Every row has a hidden score from 0 to 20. What is each row's score? 10 is about the middle. The score is a weighted sum of the row's numbers plus the product of two more (or one squared), each taken from its middle value.
ndarray[-0.647 -0.997 -0.753 -1.389  0.577  1.046 -0.015  0.047  0.199
        -0.391 -0.771 -1.239  0.240 -1.503 -1.066  0.831] -> 14
ndarray[-0.545 -0.724  0.150 -0.631  0.615  1.965 -0.187  0.258  0.996
        -0.426  0.061 -0.822  0.845 -0.141  0.253  1.134] -> 9
ndarray[-0.557 -0.630 -1.054 -0.040 -0.535 -0.035 -1.171 -0.274 -1.289
         0.945  0.260  0.706 -0.714 -1.464 -0.313 -2.629] -> 14
ndarray[-0.432 -0.798  0.207 -0.652 -0.047  0.407 -0.240  0.402  0.548
         0.658  0.504  0.449 -0.583  0.807  0.911  0.495] -> 8
ndarray[-0.519 -0.826 -0.990 -1.028 -0.774  0.550  1.053  0.235 -1.394
        -0.496  0.705  0.545 -0.425 -0.390 -0.237 -0.562] -> 12
ndarray[-0.741  0.648  1.232  0.829  0.218  0.369 -1.395 -4.375  1.221
         0.781  0.313  1.212  0.083  1.786  1.483  0.703] -> 7
ndarray[-0.802  0.051 -0.303 -0.480  1.039 -0.215  0.576  0.536  1.336
         0.804  0.471 -0.898  0.513 -0.585  0.605  1.662] -> 8
ndarray[ 2.988  2.060  0.397  1.621  1.259  0.650  0.310 -0.101  1.486
         0.052 -0.411 -1.591  1.751 -1.042 -0.246  1.345] -> 8
ndarray[ 0.893  1.647  0.512  1.480 -0.072  0.153  0.453  0.145  0.500
        -0.627 -1.982 -1.796  1.055 -1.349 -0.712 -0.615] -> 11
ndarray[-0.295 -0.668 -1.048 -1.436 -0.727 -0.307 -0.104 -0.346 -1.175
         0.466 -0.707  0.763 -0.778  1.378 -1.295 -0.188] -> 14
ndarray[ 0.643  1.023 -1.051  0.241 -0.590 -0.569 -0.127  0.193 -1.772
         0.313 -0.710 -1.516  0.423 -1.600 -1.346 -1.263] -> 11
ndarray[-0.576 -0.180  0.797  0.921  0.138  1.072  0.261  0.439  1.172
        -0.019 -0.882 -0.237  0.267  1.848  1.149 -0.321] -> 8
ndarray[-0.902 -0.873 -1.008 -0.541 -0.704 -0.493 -0.446 -0.054 -0.454
         0.735  1.271  0.308 -0.682 -0.485  1.247  0.179] -> 10
ndarray[ 0.493  0.336  1.982  0.901  0.924 -0.678 -0.094  1.835 -0.118
        -0.894  0.727  1.380  0.844  0.663 -2.067 -0.253] -> 11
ndarray[-0.727 -0.649  0.826 -0.043 -0.120  0.353 -0.205 -0.379  0.529
         0.076  0.019  0.451 -0.787  1.492  0.851 -0.662] -> 9
ndarray[-0.257 -0.739  0.699  0.386  0.158 -0.319 -0.203  0.311 -0.623
        -0.868  0.161  0.945 -0.108  0.214 -1.158 -1.177] -> 12
ndarray[-0.431 -0.958 -1.454 -0.886 -1.045 -0.882 -0.216  0.118 -1.258
         0.803  0.345  0.549 -0.978 -1.171 -0.515  0.879] -> 9
ndarray[ 0.759  2.003  0.856  1.619  0.176  1.445 -1.719  1.187  0.655
        -0.996 -0.509 -0.783  0.799 -0.789 -0.480  0.510] -> 8
ndarray[ 0.204 -0.757 -0.966 -0.719 -0.454  2.030  0.471  1.471 -1.407
        -0.687  0.120  0.640 -0.804 -1.611 -0.781 -0.083] -> 12
ndarray[-1.068 -0.890 -1.329 -1.592 -0.495 -0.756 -0.687 -0.539 -1.161
         0.539  0.758  0.592 -0.871 -0.268  0.389 -1.895] -> 12
ndarray[-0.725 -1.042 -0.212 -0.803 -0.112  0.735 -0.130 -0.213  1.014
         0.421 -0.276 -0.779 -0.850  1.038  1.473  0.924] -> 7
ndarray[-1.069 -0.687 -0.387 -0.346 -1.436  0.307  0.767 -1.691 -1.175
         0.574 -1.060  1.456 -1.611  0.531 -0.188  0.752] -> 8
ndarray[-0.413 -1.073  0.215  0.234 -0.775 -0.309  0.066 -0.088 -1.558
        -2.867 -0.839  1.154 -0.826  0.852 -0.094  0.107] -> 10
ndarray[-0.675 -1.170 -0.627 -1.144 -1.100 -0.180  0.135  0.455 -1.331
        -0.145 -1.648  0.875 -1.113  0.675 -1.775 -0.002] -> 10
ndarray[ 0.126  1.532  1.545  1.296  0.515  0.113 -0.259 -1.249  0.805
        -1.366 -0.735 -0.185  0.530  0.922 -0.555  0.239] -> 8
ndarray[-0.755 -0.824  0.116 -0.133 -0.319 -1.498 -0.223  0.404 -0.061
         0.419 -0.522 -0.180 -0.058  0.499 -0.168  0.961] -> 9
ndarray[-0.369 -0.295  0.582  0.609 -0.642  0.559  1.158  0.542 -0.218
        -0.212  0.499  1.709 -1.004  0.848  1.013 -1.562] -> 9
ndarray[-0.852 -0.760 -1.245 -0.875 -0.837 -1.542 -0.338 -1.535 -1.235
         0.645 -1.115 -0.967 -1.001  0.775 -1.437  1.317] -> 9
ndarray[-0.799 -0.824 -0.983 -1.579 -0.636  1.211  0.036 -0.303 -0.858
         0.453 -0.393  0.531 -1.111  0.730 -0.851 -0.263] -> 10
ndarray[-1.237  0.270  0.255 -0.239  0.448  0.922  0.854 -2.702  1.225
        -0.744 -1.983 -1.853  0.563  0.272  0.447  0.760] -> 12
ndarray[-1.234 -0.355  0.995  0.548 -0.362  1.726  0.356  1.843  0.619
         1.232 -0.537  0.275 -0.606  1.063  0.690  0.745] -> 6
ndarray[ 1.230  1.252  0.062  0.735  0.758 -0.067 -0.761 -0.590 -1.122
         0.860  1.356  0.618  0.573 -2.042 -1.309 -0.645] -> 13
ndarray[-0.559 -0.747  0.494 -0.766 -0.607  0.459  1.431 -1.387 -1.572
        -0.229 -1.004  0.601 -1.134  0.562 -1.564  0.057] -> 12
ndarray[ 0.333 -0.675 -0.117 -0.645  1.423  1.499 -0.607  2.099 -0.920
         1.004  1.800 -0.810  0.830 -1.032 -1.625 -0.234] -> 11
ndarray[-1.370 -0.829 -0.391 -0.629 -1.571 -0.079  0.156  2.065 -0.559
         0.753 -2.239 -1.694 -1.162  0.916  0.239 -0.767] -> 10
ndarray[-0.742 -0.992  0.117 -0.351  0.509 -1.854  0.120  0.171  0.096
        -1.953 -0.507 -1.372  0.484  0.145 -0.519 -0.707] -> 12
ndarray[ 1.006  0.871 -0.317  0.698  0.600 -0.229  0.310 -0.038  0.625
        -1.017  0.736 -0.339  0.702 -1.386  0.992  0.659] -> 9
ndarray[-0.403 -0.897 -1.012 -1.249  0.225 -0.480  0.142  0.975  0.726
         1.171  0.083 -1.650 -0.470 -0.616  0.413 -1.060] -> 10
ndarray[-1.339 -1.168  0.306 -0.035 -1.575 -0.563 -0.080  0.144  0.560
         0.104 -2.100 -0.444 -1.949  1.614  0.849 -1.631] -> 9
ndarray[-0.869 -0.594 -0.965 -1.092 -0.131  1.254 -0.385  1.066  1.004
        -0.176 -0.668 -1.766 -0.875  0.042  1.480 -0.218] -> 8
ndarray[-0.599 -1.067 -0.929 -1.207 -0.410  1.690 -0.121 -0.220 -1.383
        -0.422  0.158  0.286 -0.737 -0.483  0.542 -0.514] -> 11
ndarray[-0.240  0.673 -1.326 -0.225 -1.243  0.165 -0.246 -0.008  0.210
         0.523 -1.051 -1.089 -0.694 -0.787  1.031 -0.930] -> 9
ndarray[-1.153  0.599 -0.939 -0.417 -0.442 -1.352  0.538  0.045  1.648
        -0.135 -2.299 -2.210 -0.717 -0.413  1.488 -0.727] -> 9
ndarray[-0.575 -0.794 -1.416 -0.239 -0.712  0.207  0.012 -0.390  0.105
         0.295  0.404 -0.529 -0.662 -0.422  0.645 -1.296] -> 9
ndarray[ 3.005  1.468  0.497  1.264  0.571 -0.778 -0.485  0.917  0.658
        -0.195 -0.477 -0.438  1.977 -1.183 -0.336 -0.490] -> 10
ndarray[-1.529 -0.962  0.107  0.039 -2.270 -1.204 -0.387  0.156 -0.384
         0.171 -2.311  0.764 -1.899  1.756  0.912  0.555] -> 9
ndarray[ 2.110  1.835  0.474  2.007  0.029  0.157  1.606 -0.003  0.548
         0.312  0.191  0.683  1.755 -0.465  0.511 -1.440] -> 9
ndarray[ 1.965  1.187  0.835  1.762  0.952 -0.582 -1.015  0.278  0.567
        -0.290  0.286 -0.012  2.127 -0.516  0.276  0.272] -> 9
ndarray[-0.133 -1.024 -1.189 -1.070 -0.256  2.075  0.266  1.088 -1.053
         0.013  0.507  0.469 -0.763  0.605  0.670  2.475] -> 7
ndarray[-0.715 -0.833 -1.103 -1.296 -0.570 -1.773 -1.167 -1.239 -0.973
        -0.722  0.637  0.883 -1.008 -0.528  0.201 -0.844] -> 12
ndarray[-0.535 -1.181 -1.177 -1.109 -0.597 -1.096  0.140  0.506 -1.314
         0.166 -0.772 -0.932 -0.938 -0.814 -1.341 -0.804] -> 11
ndarray[-1.008 -0.814 -1.460 -1.191 -1.371  0.382 -0.400 -0.441 -1.550
         0.476 -0.132  0.823 -1.344  0.596  0.344 -0.014] -> 11
ndarray[-1.219 -1.241 -1.099 -0.779 -2.101  0.362  1.213  0.940 -0.768
        -0.988 -1.648  1.029 -1.740  2.453  0.916 -0.341] -> 17
ndarray[ 1.175  0.828  1.067  0.774  1.014 -0.564  1.785 -0.225  1.006
         0.147  1.272  0.679  0.934  0.420  1.571  0.113] -> 9
ndarray[ 0.122 -0.081 -1.230  0.245 -0.432 -0.246 -1.275  0.099  0.011
        -1.284  1.313  0.384 -0.046 -0.691  1.409 -0.934] -> 12
ndarray[ 0.365 -0.689  2.096  0.931  1.628 -1.451 -0.942 -0.837  0.195
         0.740  2.354  2.001  0.994  1.103 -1.249 -0.071] -> 11
ndarray[-0.889 -0.871 -0.669  0.120 -1.133 -1.759  0.057  0.113 -0.979
         1.499 -0.495  2.472 -1.174  0.616 -0.383  0.426] -> 8
ndarray[-0.606 -0.965 -1.435 -1.237 -0.786 -0.356  0.566  0.660 -1.234
         0.787 -0.664 -1.152 -0.932 -1.157 -0.427 -0.951] -> 11
ndarray[ 1.425  2.175  1.167  2.027  0.601  2.291  0.565  0.023  0.850
         0.256 -0.546 -0.862  1.625 -0.286 -0.520  0.097] -> 8
ndarray[ 1.314  1.258  1.211  1.482  1.050 -0.964 -0.315 -0.274  0.990
        -0.850  0.388  0.864  1.124  0.365  1.258  0.519] -> 8
ndarray[ 0.376  1.233  0.535 -0.078  1.995  1.972  0.405  0.442  1.935
        -0.202 -0.570 -1.496  1.622 -1.600 -0.453  1.040] -> 16
ndarray[-0.040 -0.828 -0.743 -1.148 -0.048 -0.698 -0.715  1.004 -1.196
        -0.200  1.708  0.612 -0.134 -1.222 -0.242 -0.088] -> 12
ndarray[-0.613 -0.153 -0.352  0.385 -0.355  1.093 -0.621  0.769 -1.636
         0.349  0.525  0.940 -0.861 -0.790  0.370 -0.644] -> 11
ndarray[ 0.046 -0.883 -0.459 -0.914  0.466 -0.317 -0.333 -0.040 -0.461
         0.060  1.208  0.023 -0.098 -0.006 -0.088  0.030] -> 10
ndarray[ 0.392  0.182  0.778  1.030 -0.248 -2.381  1.213 -0.732  0.726
        -0.206  0.288  1.507  0.343  1.294  0.343  1.363] -> 11
ndarray[-0.830 -0.689  0.777 -0.262 -0.801 -1.056  0.904 -0.687 -0.478
        -0.096 -0.912 -0.097 -1.043  0.856 -0.926  2.482] -> 7
ndarray[-0.668  0.587  1.388  0.788  0.576  0.733 -0.013  0.391  1.248
         0.516 -0.394 -0.877  0.625  0.844  1.357  0.251] -> 8
ndarray[ 0.816 -0.143 -0.392  0.481 -0.682  0.142  0.374 -0.146 -0.660
        -1.891 -0.377  0.442  0.374 -0.439 -0.120 -0.133] -> 10
ndarray[ 0.188 -0.759 -0.313 -0.439  0.789 -0.704 -0.515  0.069 -1.429
         0.457  1.874  1.349 -0.034 -1.188 -0.999 -0.907] -> 14
ndarray[-0.569 -0.957  1.179 -0.010 -0.857  0.016  0.787  0.411 -0.663
         0.905 -1.195  0.503 -0.717  1.385 -0.782  1.018] -> 8
ndarray[ 0.643  0.222  1.599  0.850  1.787 -0.076  0.093 -0.250  1.561
        -0.572  1.733  1.164  1.718  0.696  0.848 -0.498] -> 10
ndarray[ 0.276  0.574  0.586  0.539  0.901  0.737 -0.395  0.066  0.978
         0.068  1.014  0.348  0.639 -0.007  2.066  0.417] -> 8
ndarray[-0.122 -0.557 -0.979 -0.025  0.032 -0.099 -1.067 -0.020 -0.392
         2.158  0.232 -0.427  0.881 -1.166  0.163  0.597] -> 9
ndarray[-0.177  1.235  1.889  1.354  0.687  0.211  0.382  0.234  1.604
        -0.438 -0.201 -0.070  0.520  1.560  0.461 -0.587] -> 9
ndarray[-0.979 -0.393  0.417 -0.178 -0.276  0.034  0.702 -0.296  0.952
         0.974 -0.094  0.269 -0.425  1.808  1.876 -0.055] -> 9
ndarray[ 0.066  0.699 -1.442  0.006 -1.720 -0.255 -0.112  0.351 -0.566
        -0.589 -0.722 -0.956 -0.867 -1.177  0.963  0.111] -> 10
ndarray[-0.518 -1.162 -0.858 -1.267 -0.289 -0.549  0.232  1.416 -1.128
        -1.356 -0.703  0.779 -0.493  1.449 -1.919  0.062] -> 16
ndarray[-0.044  0.012  0.845  0.688 -0.280  0.343  0.601 -1.666 -0.267
         0.284 -0.210  1.130 -0.094  0.328 -1.020 -1.887] -> 12
ndarray[ 1.469  1.119  0.353  0.876 -0.740 -0.846  0.151 -0.642 -0.153
         1.278 -0.852  0.040  0.223 -0.626  0.025 -0.205] -> 8
ndarray[ 1.807  1.933  2.665  1.674  2.233 -0.607 -0.213 -0.299  1.356
         0.397  0.992  0.336  1.890  0.300 -0.760  0.305] -> 11
ndarray[ 0.275  1.364  1.791  1.614  0.284  1.441 -0.279  0.189  1.105
        -0.748  0.052  0.514  1.188  1.294 -0.103  1.412] -> 11
ndarray[ 1.891  1.665  1.165  1.759  0.630 -0.009 -0.205  0.464  0.717
         0.069  0.594  1.269  0.552  0.691  1.032 -0.315] -> 7
ndarray[ 0.000 -0.046 -1.158 -0.170 -1.866  0.049 -0.018  0.533 -0.284
         0.288 -0.289  0.406 -1.162  0.341  1.781 -1.859] -> 13
ndarray[ 1.950  1.270  1.295  1.842  0.157 -0.394  0.536  0.096 -0.602
         0.312  0.173  0.951  0.966 -0.519 -2.091 -0.395] -> 10
ndarray[ 1.174  2.081  1.546  1.199  0.852  1.191 -1.331 -0.115  0.705
         1.405 -0.193 -0.746  1.191 -0.744 -2.240 -0.018] -> 9
ndarray[ 0.173 -0.276 -0.261  0.186  0.334  0.178 -0.872  1.855  0.805
        -0.340  0.654 -0.915  0.228 -1.213  2.036  0.329] -> 9
ndarray[ 0.122  1.451  1.291  1.556  0.801 -0.502  0.535  0.073  1.476
        -4.643 -0.675 -0.416  1.199  1.068  0.234  1.590] -> 11
ndarray[-1.987 -0.380 -0.794 -0.629 -1.222 -0.632  1.214  0.601  0.929
         0.340 -2.105 -1.441 -0.862  1.342  2.466  0.981] -> 9
ndarray[-0.326 -0.025  0.434  0.131  0.812 -1.495  0.312  1.942  0.751
         0.279  0.762 -0.122  0.076  0.257  1.991 -0.335] -> 9
ndarray[ 0.428  0.109  1.017  0.206  2.272  1.161  0.093  1.029  0.817
        -2.086  3.234  0.811  1.640  0.051 -0.751  0.086] -> 12
ndarray[-0.155  0.760  0.892  1.108  0.437  1.393  1.982  1.191  1.038
        -0.006  0.544  0.604  0.690  1.126  1.689  0.097] -> 8
ndarray[-0.983 -0.902 -1.262 -1.146  0.357 -0.355  0.372  0.570 -0.224
         0.752 -0.512 -1.454 -0.550 -1.575  0.136 -0.834] -> 17
ndarray[ 1.718  0.989  0.597  0.947 -0.038 -0.588 -0.382  0.846 -0.297
         1.667 -0.033  0.658  0.513 -1.151 -0.139  0.011] -> 9
